One turn sends every row of this set to another row. A few are shown first. Where does it send the rows asked after them?
Z: [-2.50 -1.07  0.02  4.47  0.87 -0.91 -1.86 -0.83 -1.13 -0.47 -1.87  2.00
 -4.75 -0.11  1.24]
K: [-0.44  1.35 -3.93  3.31  1.59 -3.06 -3.00 -1.21 -0.48  1.77 -2.38  0.53
 -4.37 -1.46  4.62]
Y: [-0.52  0.41 -0.74  1.34  1.97 -5.34 -1.84 -1.53 -1.52  0.99  0.50  4.74
 -0.83 -1.82  3.64]
S: [ 2.87  0.39 -2.04 -0.41  0.78 -5.44 -2.89 -1.83 -1.72 -0.18 -2.28  0.67
 -0.03 -2.21  2.25]
H: [-1.75  0.16  0.20  2.64  1.78 -4.05 -1.25 -0.34 -1.44  0.94  0.22  4.85
 -2.66 -0.35  2.72]
M: [ 1.86  0.17 -2.98  0.61  0.26 -4.73 -4.26 -2.12 -0.24  0.18 -1.60 -0.84
 -0.42 -3.21  3.94]
Q: [ 0.11 -0.74  1.13  0.17  1.05 -5.26 -2.02 -1.32 -1.19 -0.44  0.92  3.47
  0.20 -1.40  2.53]
T: [-0.40 -2.35  1.88  1.25 -0.73 -2.10 -2.26 -1.85 -0.96 -2.22 -0.82 -0.36
 -1.02 -0.90  0.55]
W: [ 1.49 -1.53  1.13  0.33 -1.41 -3.42 -2.29  0.17 -1.32 -1.26 -1.64 -0.32
 -1.45  0.45  0.25]
D: [-1.28 -1.14  2.10  1.50  0.97 -4.11 -1.29 -0.11 -1.18 -0.40  0.93  3.78
 -1.41 -0.02  1.67]
F: [ 1.18 -1.99  1.01  1.06 -0.33 -3.65 -3.82  0.07  0.10 -1.72 -1.25 -2.42
 -1.41 -1.14  0.98]
U: [ 1.35  0.71 -2.97  0.67  0.88 -4.41 -3.83 -3.28  0.46 -0.81 -1.04 -1.24
 -0.49 -3.10  3.34]
N: [-1.15  0.92 -3.42  3.40  2.52 -2.68 -2.64 -3.25 -1.81  0.81 -2.28  2.88
 -3.28 -2.85  3.59]
J: [-0.37 -0.54 -0.48  3.67 -0.38 -2.28 -2.24  1.21 -1.59  0.56 -2.56  2.22
 -4.77  1.11  0.85]
V: [-1.07 -0.70 -0.10  3.67  0.88 -1.86 -2.27  1.06  0.02  0.03 -2.07 -0.92
 -5.25  0.88  1.80]
A: [ 0.22 -1.48  0.69  1.17 -0.84 -3.01 -3.12 -1.12  0.80 -2.12 -0.39 -2.48
 -1.50 -0.65  1.04]
B: [ 0.90 -0.36 -1.56  0.27  0.93 -3.94 -2.91 -4.19 -1.41 -1.09 -1.21  0.32
  0.42 -3.56  2.82]
X: [-1.90 -0.49 -0.58  4.44  0.39 -1.46 -2.95  0.12  0.58 -0.52 -1.09 -0.01
 -4.80  0.44  1.35]
E: [-0.61  1.48 -3.96  3.91  2.14 -3.19 -3.60 -1.79  0.27  0.77 -1.94  0.94
 -4.08 -2.07  3.69]
P: [ 0.97  1.28 -4.04  3.00  1.69 -4.05 -3.03 -0.74 -1.93  1.53 -3.15  3.06
 -3.92 -1.78  2.90]

M moves to F
A moves to X
Where do these go?
Z moves to N
S moves to W
Y moves to Q

